One turning vector, and how many steps it has turned:
The counts run from 0 to 254.
[-0.98 -0.19 +1.64 -1.55 -1.86 -2.02 -2.12 +0.28 -1.76 -0.05 +1.97 +0.07 +0.83 +0.12 -0.62 -0.28 +0.45 -1.32 -0.05 +5.12 +0.06 -1.45 +0.16 +0.13 -2.03 +1.19 -0.04 +0.15 +0.71 -1.18 -1.07 -0.28 -0.15 +0.74 -0.25 -0.26 -0.67 +0.02 -0.79 -2.29 +2.12 +0.99 -0.96 -0.76 +1.06 +0.15 +0.13 -0.31 -1.48 +0.31 +1.19 -2.08 +2.09 +1.02] : 225
[-3.23 +0.40 +2.60 +0.29 -1.55 +0.00 +0.15 +0.20 -0.23 -0.32 +2.15 -0.25 +0.23 -0.19 -0.73 +1.52 +1.57 -1.23 -1.88 +2.70 -1.74 -2.00 +0.97 +0.34 +0.50 -1.31 -0.71 -0.20 +1.67 +0.96 +0.24 -0.54 +0.50 +2.28 +0.77 +0.43 -1.16 +0.67 +0.53 -0.07 +1.48 +4.04 -0.30 -3.13 +1.37 +0.68 +1.12 -1.04 +0.66 +0.10 -2.31 -0.08 -0.49 +0.33] : 158
[-0.76 -0.39 +0.57 -2.56 -0.31 -1.31 +0.43 -2.83 +0.20 +2.83 -0.50 +0.41 +0.13 -0.85 -1.86 -1.72 +0.56 -2.43 -0.62 +3.92 -0.46 -1.36 -1.09 +1.99 +2.45 +0.51 +0.18 +0.02 +0.07 +0.45 -0.35 -1.08 +2.01 +0.79 +0.33 -0.50 -1.17 -0.18 +1.35 -0.52 -0.65 +1.91 +0.14 -2.54 +1.43 +0.18 -1.96 -0.38 -0.65 -1.48 -1.48 -1.68 -0.48 -0.43] : 181
[+1.18 +0.49 +0.25 +0.24 -2.20 -0.52 +0.50 +1.05 -2.21 +2.28 +3.02 -0.60 +0.39 +0.48 -0.91 -0.90 +1.42 -2.08 +1.07 +5.35 -0.30 -2.37 +0.05 +1.26 -0.24 +0.80 -0.50 +0.18 +1.68 +1.48 +2.14 -0.76 -0.12 +0.48 -0.44 +1.16 +1.11 +0.12 -0.62 -1.10 -0.04 +0.81 +0.20 -1.07 +1.09 +0.43 +0.32 +0.04 +0.15 -1.87 -0.72 +0.65 +1.15 -1.25] : 91
[-0.93 -1.30 +0.78 -2.94 -2.22 -0.71 -0.13 -2.00 -0.58 +1.10 +1.36 -0.32 -1.26 -0.57 +0.27 -2.40 +2.12 -2.39 +0.41 +4.06 -0.61 -1.27 -2.07 +0.90 +1.75 -0.18 +0.96 -1.85 -0.52 -1.11 -0.30 +1.14 +0.41 +1.07 -0.26 -0.47 +1.09 +0.57 -0.35 -0.17 +2.95 +2.17 -1.18 -1.14 +0.74 -0.91 -0.15 +0.14 +1.01 -0.80 -1.14 -2.13 +1.33 +0.28] : 68
[-1.62 -1.55 +1.54 -2.41 -0.88 -0.77 +0.68 -2.34 -0.18 +2.75 +0.87 -0.09 -0.69 -2.31 -1.78 -1.58 +0.21 -1.92 -0.44 +3.22 -1.04 -1.99 +0.31 +2.28 +2.86 +0.94 +1.37 -0.95 +0.74 +0.17 +0.36 +0.02 +1.48 +1.23 +0.21 -0.63 -1.44 -0.45 +0.69 -0.49 +1.85 +1.65 -0.70 -0.50 +1.68 +0.60 -0.36 -2.10 -0.34 -1.64 -1.60 -1.03 -0.11 -0.34] : 185
[-0.08 +0.60 +0.10 -0.57 -2.44 -1.56 +0.01 +0.06 -2.50 +1.80 +3.04 -1.41 -0.01 -0.82 -0.80 -1.36 +0.16 -2.70 +0.25 +5.39 +0.41 -2.18 -1.68 +0.83 +0.68 +1.14 +0.38 +0.65 +0.58 +1.42 -0.22 +0.18 +0.39 +1.20 -0.58 +2.35 +1.33 +0.02 +0.61 -0.70 +1.37 +1.01 +0.76 -0.48 +0.82 -0.98 -0.36 -0.86 -0.97 -2.06 -0.42 -0.43 +1.18 -1.58] : 83
[-0.36 +1.94 +1.78 -0.25 -1.52 -0.76 -1.37 +0.69 -0.66 +1.78 +0.29 +0.91 +0.29 +0.78 -0.22 -0.48 +1.06 -1.22 -0.17 +4.63 -0.46 +1.12 -1.41 +2.11 +1.89 -0.44 -0.97 -0.33 +2.69 +0.33 +1.17 -1.28 +0.55 +1.49 +2.36 +0.39 -2.04 +0.39 +0.08 -0.40 +1.40 +2.19 -0.35 -2.11 -0.12 -0.08 -0.32 +0.84 +0.94 -1.11 -0.88 -2.03 -0.10 +0.41] : 46
[-2.14 -0.59 +1.67 -1.80 -2.83 +0.57 +0.47 +0.46 +1.21 +2.18 +1.14 +0.53 -2.05 -0.97 -1.41 +0.46 +0.27 -2.27 +0.16 +3.62 -1.55 -0.95 -1.27 +1.42 +3.77 +0.76 -1.04 -0.24 +0.97 +1.36 -1.09 +0.94 +0.17 +1.54 +1.54 -1.70 -1.78 -0.67 +1.05 -0.19 +0.91 +1.29 +0.46 -0.43 +1.46 +0.79 +0.11 -1.13 +1.21 +0.31 -0.57 +0.92 +0.71 -0.18] : 30
[-3.01 +1.46 +1.44 +0.23 -1.66 -0.05 -2.28 +1.02 +0.16 +0.79 +2.44 -0.76 -0.93 -0.34 -0.70 +1.35 +0.45 -1.53 -1.50 +3.28 -1.29 -0.13 -0.25 -0.13 +1.18 +0.38 -1.91 +1.76 +1.09 +0.15 -1.40 +1.11 +0.21 +1.51 +0.41 +0.64 -1.59 -0.22 +2.33 +1.22 +1.69 +2.96 -1.39 -2.37 +1.82 +0.78 +1.08 +0.16 -0.41 +0.08 -2.30 -0.98 -0.27 +0.98] : 153
[-0.28 -1.85 +1.00 -0.83 -2.22 -1.91 -1.25 +0.51 -2.06 +1.60 +3.44 -1.65 -0.57 -0.72 -1.15 -0.70 +0.96 -1.07 +0.44 +3.69 +0.45 -2.06 -0.75 +0.71 +1.49 +1.43 +0.86 -0.49 +0.82 +0.27 +0.95 +0.01 -0.56 -0.60 -1.03 +1.69 +1.43 -0.05 +0.60 -0.73 +3.00 +2.05 -1.82 +0.31 +0.97 +1.19 +0.51 -0.20 -1.52 -1.30 -0.69 -0.39 +1.67 -1.13] : 81
[-0.58 -0.23 +1.25 -1.69 -4.51 -0.53 -1.34 -0.71 -0.11 +0.84 +1.08 -0.91 -0.56 +0.19 +0.11 +1.59 +0.56 -2.55 -1.10 +4.05 -0.39 -0.37 -2.10 +1.45 +0.11 +0.50 -0.35 -1.30 +2.70 -1.45 -0.50 +0.52 -1.06 +1.56 -0.79 -0.56 -0.89 -0.54 +0.22 -0.40 +1.47 +2.14 -2.05 -0.41 +0.64 +1.55 +1.21 +1.04 +0.64 -1.17 +1.63 -1.67 +0.52 -0.33] : 210
[-1.99 +1.35 -0.04 +0.91 -0.79 -1.53 -1.14 +2.52 -0.34 +1.72 +1.91 +0.90 -0.25 -1.09 -1.58 +0.53 +0.24 -1.25 -0.46 +3.60 -0.90 -0.56 +0.67 +1.02 +0.74 -0.57 -0.50 +2.78 +0.67 +1.93 +0.74 +0.57 +0.38 +1.80 +1.62 -0.20 -0.55 -1.06 +1.01 +0.36 +0.73 +3.16 -1.20 -1.96 +1.99 -0.64 +1.55 -0.86 -0.16 +0.46 -3.11 -0.53 +0.11 -0.14] : 148
[-2.51 -0.30 +0.80 -0.50 -2.31 -1.16 -1.85 +1.69 -0.72 +1.61 +1.99 -0.14 -0.92 -0.21 -0.88 +2.19 +1.03 -0.31 -0.94 +3.09 -0.90 -0.15 +0.27 +0.20 +2.78 -0.40 -1.35 +1.66 -0.31 -0.44 +0.50 +1.88 -0.14 +1.05 +0.73 -0.42 -0.65 -0.76 +1.41 +1.32 +0.73 +2.95 -2.75 -1.13 +2.07 +0.78 +1.79 +0.74 +0.97 +0.09 -2.88 +0.18 +0.88 +0.52] : 145
[-1.96 -0.91 +1.17 -3.04 -0.97 +0.32 +0.02 +0.94 -1.32 +2.86 +2.35 -0.13 +0.27 +0.55 -0.70 +1.31 +1.18 -0.29 -0.22 +3.59 -1.25 -0.44 +1.79 -0.84 +1.19 +0.77 -1.48 +0.30 -1.60 -2.40 +1.46 +0.99 +0.75 -0.10 -0.63 -0.79 +0.08 -0.55 -0.04 +0.08 +1.11 +0.62 -1.40 +0.31 +1.89 +0.74 +0.87 +0.18 +0.24 +0.07 -2.81 -0.53 +2.82 +1.64] : 126
[-0.23 +0.05 +2.39 +0.01 -2.55 -1.79 -1.28 +2.33 -1.03 +1.50 +2.28 -0.65 -0.81 +0.21 -1.66 +0.02 +0.45 -1.60 +0.76 +5.42 +0.29 -1.55 -0.29 -0.34 +1.92 +1.54 +0.18 +1.78 -0.48 +1.29 -0.43 +0.45 -0.29 +1.33 +1.74 -0.53 +1.31 -1.18 -0.06 -2.13 -0.96 +0.85 +0.68 -0.81 +2.52 -0.55 -0.92 -0.59 +0.66 -0.08 -0.19 +0.96 +0.81 -0.92] : 252
[+0.05 +1.41 +2.01 -0.21 -1.55 -0.38 -0.79 -0.09 -0.55 +0.74 +2.90 +0.41 +1.57 -0.36 -1.91 +0.32 +0.63 -2.14 -0.78 +5.16 -0.57 -1.21 +1.13 -0.73 -1.88 +1.09 +0.42 +0.94 +0.46 -0.57 +0.09 -0.07 +0.94 +1.49 +0.02 -1.66 +0.65 -2.38 -0.22 -3.10 +0.37 +0.37 +0.02 -1.06 +3.43 -0.46 -0.40 -0.38 +2.65 -1.14 -0.72 -1.38 +0.41 +0.29] : 109
[-0.55 -0.29 +0.80 -2.99 -1.20 -1.25 +1.14 -1.75 -1.67 +3.51 +0.40 +0.16 -0.25 -0.45 -1.62 -0.85 +1.18 -1.59 -0.93 +4.06 -0.21 -1.27 -2.01 +2.91 +3.35 +0.37 +0.21 -1.22 +1.48 +0.18 +1.17 -0.99 +1.81 +0.55 +0.77 +1.02 -1.36 +0.96 +0.29 +0.24 -0.25 +1.72 -0.34 -1.25 +0.88 +0.98 -0.19 -0.39 -0.39 -2.32 -1.37 -0.37 -0.11 -1.24] : 189
[-0.08 +0.34 +0.87 -1.76 -1.48 -0.70 -1.18 +0.57 -2.45 +0.97 +0.81 +1.48 +1.72 +1.77 -0.23 -0.55 +1.31 -1.08 +0.46 +6.17 -0.16 -1.54 -1.12 +1.36 -1.04 +0.46 -0.19 -0.86 +0.86 -0.93 +0.59 -0.63 +0.45 +0.15 +0.23 +0.30 -0.19 +1.41 -2.25 -1.96 +0.49 +0.80 -1.10 -1.90 +0.87 -0.88 -0.37 +0.36 -0.60 -0.10 -0.41 -1.99 +2.52 +0.74] : 227
[-2.76 -1.49 +3.74 -2.24 -1.15 -0.68 -0.82 -0.41 -0.76 +1.44 +0.54 +1.15 +1.10 +1.17 -2.27 +0.85 +0.44 -0.62 -0.73 +3.81 -1.19 -1.48 +1.03 +0.39 +1.44 +1.05 -0.51 +1.26 +0.48 -0.45 -0.07 -1.29 +1.17 +0.03 +0.43 -0.80 -1.53 +1.51 -0.18 -1.20 -1.57 +1.85 +0.18 -2.10 +2.17 +1.35 -0.62 -0.87 -0.98 +1.54 -1.01 +0.28 +1.23 +0.44] : 14
[-0.68 -0.03 +0.41 -2.21 -1.84 -0.58 +0.78 -0.48 -1.40 +3.52 +0.88 -0.11 -1.43 -1.73 -1.75 -1.91 -0.38 -2.88 +0.79 +3.82 -0.79 -0.92 -0.15 +2.77 +2.22 +1.09 -0.13 -0.41 +2.15 +0.74 +0.89 +0.72 +0.87 +0.87 -0.34 +0.13 -2.27 -0.41 +1.16 +0.11 +1.06 +0.90 -0.25 -0.64 +1.13 +0.85 -0.68 -0.64 -1.54 -1.67 -1.21 +0.12 +0.82 -0.54] : 193
[+0.36 -1.54 +1.42 -1.59 -2.79 -1.64 -0.22 -0.95 -2.73 +1.65 +1.50 -1.21 -1.28 -0.29 -0.63 -1.91 +1.83 -2.05 +0.54 +4.55 +0.39 -1.67 -0.86 +1.02 +1.67 +0.62 +1.46 +0.23 +0.36 -0.24 +1.63 +0.83 +0.25 +0.61 -0.09 +0.76 +1.83 +1.10 -0.78 -0.84 -0.50 +1.81 -0.59 -0.85 +1.85 -0.17 -0.71 +0.21 +0.26 -1.60 -0.61 +0.18 +0.45 -1.29] : 79
[-0.92 +0.61 +2.98 -0.17 -3.10 -0.89 -2.10 +1.13 +0.20 +1.95 +0.11 -0.06 -1.49 -0.19 -1.11 +0.23 +0.72 -1.03 -0.11 +3.39 -0.57 +0.76 -0.72 +1.31 +3.63 +0.38 -1.00 +0.89 +2.48 +0.07 +0.86 -0.38 -0.69 +0.66 +1.94 -0.82 -1.72 -0.79 +0.74 -0.31 +0.28 +2.91 -1.16 -1.78 +0.59 +1.73 -0.48 +1.51 +1.12 -0.58 -0.30 -0.25 -0.58 -0.37] : 40
[-1.96 +0.22 +1.72 -0.91 -2.39 -0.92 -1.64 +1.09 +1.01 +1.95 +1.23 +0.27 -0.63 -0.71 -1.23 +2.00 +0.19 -0.75 -0.52 +3.83 -0.40 +0.13 -1.46 +0.65 +3.41 +0.42 -0.95 +0.03 +1.76 +1.23 -0.82 -0.92 -0.53 +0.64 +1.39 -0.01 -1.86 -1.00 +1.80 +0.05 +2.45 +2.24 -1.01 -0.16 +0.08 +1.98 +1.07 -0.08 +0.93 +0.11 +0.39 -0.18 +0.39 -0.84] : 36
[+1.14 -0.30 +0.91 +0.33 -3.02 +0.49 -0.44 +1.33 -1.67 +1.42 +3.28 -0.13 +0.58 +0.99 -0.84 +0.96 +1.97 -1.16 +0.96 +4.01 -0.81 -2.04 +0.12 +0.13 -0.35 +0.53 -0.79 -0.86 +1.52 +0.33 +2.08 +0.10 -0.25 -0.13 -0.70 -0.48 +0.87 -0.49 -0.36 -1.44 +0.64 +1.12 -2.04 -0.50 +1.64 +1.12 +1.02 +0.93 +2.46 -1.62 -1.74 +0.30 +0.60 -0.77] : 99
[-1.11 +1.12 +1.53 -2.76 -0.43 -1.48 -0.46 +0.15 -1.07 +2.70 +1.25 +0.16 +1.37 +1.69 -1.16 +1.86 +0.59 -0.95 -1.03 +5.27 -0.97 +0.40 +0.68 -1.48 -0.23 +1.36 -1.57 +1.39 -1.70 -1.96 +0.14 -1.25 +0.79 +0.09 -0.72 +0.22 -0.13 -0.31 +0.53 -0.80 -1.22 +0.77 +0.47 -1.41 +2.01 +0.53 -0.81 +0.58 -0.54 +0.10 -1.01 -1.55 +2.27 +2.26] : 123
[+0.71 +0.26 +0.49 -0.35 -2.90 -1.38 -2.44 +1.02 -0.75 +1.88 +0.83 +0.36 +0.20 -0.15 -0.61 -0.60 +0.56 -2.74 +0.81 +5.31 -0.50 -0.49 -0.21 +1.98 -1.47 +1.31 -0.17 +0.14 +2.93 -0.92 -0.04 +0.29 -1.32 +0.73 +0.45 -1.60 -1.78 -1.53 +0.48 -1.35 +1.29 +1.67 -2.17 -0.49 +1.19 +1.05 +0.71 +1.25 -0.45 -0.82 +0.77 -1.62 +0.74 -0.33] : 213
[-1.25 +0.57 -0.12 -0.68 -2.22 -0.50 -0.26 +2.11 -1.01 +1.64 +1.39 +0.20 -0.52 +0.29 -1.12 +1.42 +1.35 -0.81 -0.96 +3.42 -0.67 -0.21 -0.76 +0.39 +2.79 -0.88 -0.86 +1.54 -0.04 +0.47 +1.49 +1.64 +0.62 +0.85 +1.41 -0.38 +0.03 -0.12 +0.21 +1.39 -1.09 +2.93 -1.94 -1.82 +2.68 -0.26 +1.66 +0.36 +1.09 -0.47 -3.60 +0.45 +0.69 -0.12] : 144
[-0.80 +0.60 +1.70 -1.34 -1.73 -1.47 -1.11 +0.06 -2.16 +0.62 +1.00 +1.16 +1.13 +0.83 -0.24 -0.30 +0.78 -2.49 -0.79 +5.77 +0.21 -1.32 -0.59 +0.53 -2.03 +1.04 +0.70 +0.16 +0.80 -1.05 -0.51 -0.94 +0.37 +0.99 +0.37 -0.15 -0.91 +0.12 -1.91 -2.09 +0.59 +1.00 +0.56 -1.86 +1.31 -0.56 -0.59 -0.65 -0.98 +0.11 +0.91 -1.90 +1.87 +1.06] : 226
[+1.09 +0.40 -0.67 -0.10 -1.90 -1.71 -0.59 +0.69 -2.45 +2.27 +2.02 -0.92 +0.19 +0.13 -1.08 -1.31 +0.83 -1.80 +0.94 +5.56 +0.77 -1.52 -1.91 +1.47 +0.78 +1.70 -0.28 +0.99 +0.71 +0.98 +1.58 -0.61 +0.46 -0.38 -0.64 +2.65 +0.94 +0.52 +0.74 -0.27 +0.61 +1.29 +0.15 -0.55 +0.98 -0.36 -0.83 +0.68 -1.36 -1.69 -0.87 -0.86 +1.71 -1.02] : 84
[-1.37 -0.30 +0.94 -2.77 -1.33 +0.42 +0.98 +0.31 -2.49 +2.62 +1.58 +0.92 +0.33 +1.03 -0.86 +1.13 +1.42 -0.39 -0.62 +4.51 -1.24 +0.07 +0.94 -0.87 +1.65 +0.03 -1.24 +0.13 -1.31 -2.34 +2.07 +0.63 +1.59 +0.39 -0.36 -0.53 +0.37 +0.24 -0.71 -0.65 -0.40 +1.09 -0.46 -1.09 +2.54 -0.64 +0.37 +0.47 +1.53 -0.47 -2.79 -0.64 +2.13 +1.61] : 125
[-2.32 -0.53 +1.15 -2.30 -0.96 +0.21 -0.62 -2.40 +1.47 +0.90 +1.08 +0.05 -0.12 -0.70 -1.04 -1.45 +0.92 -3.46 -0.56 +3.32 -1.59 -2.02 +0.12 +0.48 +0.83 +0.54 -0.06 -0.54 -0.28 +0.46 -1.71 -0.26 +1.49 +1.81 +0.00 -1.97 -1.70 +0.18 +1.95 -0.27 +1.07 +2.49 -0.66 -2.41 +1.14 +0.70 -0.97 -0.63 +0.37 -0.04 -1.13 -2.11 -0.55 +0.36] : 173
[+1.03 +0.84 +0.70 -1.43 -3.02 -1.48 +0.11 +0.27 -0.43 +1.45 +0.70 -0.25 +1.12 -0.24 -0.50 -0.02 +1.17 -3.53 -0.82 +5.11 -0.36 -0.41 -1.68 +2.60 -0.46 +0.05 +0.03 -0.52 +2.95 +1.03 +0.06 -0.78 -0.48 +1.27 +0.71 -0.24 -1.18 -0.72 -0.21 -0.88 -0.39 +2.01 +0.25 -0.80 +0.56 +0.88 +0.74 +0.21 +0.07 -1.49 +1.95 -0.06 +0.20 -1.03] : 207
[-1.49 +0.44 +2.13 -1.28 -1.34 -0.87 -1.37 +0.20 -0.82 +1.42 +1.05 +0.88 +0.80 +0.57 +0.91 -0.75 +2.32 -0.86 -0.13 +3.94 -0.57 -0.05 +0.01 +1.46 +1.12 -0.86 -0.44 -2.37 +2.21 -0.78 +1.94 -1.69 -0.22 +0.46 +0.99 +0.57 -1.58 +1.06 -0.47 -0.36 +2.92 +2.41 -1.73 -1.92 -1.18 +0.92 +0.68 +0.32 +0.77 -0.81 -0.92 -2.25 +0.94 +0.61] : 54
[-2.84 -1.34 +1.01 -1.97 -0.84 -0.08 -1.98 -0.22 -0.77 +1.15 +1.42 +2.11 +1.16 +1.04 -2.05 +2.20 +0.02 +0.76 -0.71 +3.84 -0.74 -1.97 -0.62 +1.00 +1.36 +0.44 -0.71 -0.02 +0.16 -1.57 -0.43 -0.23 +1.74 -0.72 -0.41 -0.81 -1.20 +1.03 -0.10 -0.24 +0.50 +1.50 -2.29 -1.72 +2.17 +0.61 +0.32 -0.33 +0.02 +1.00 -2.72 -1.54 +1.07 +0.98] : 9
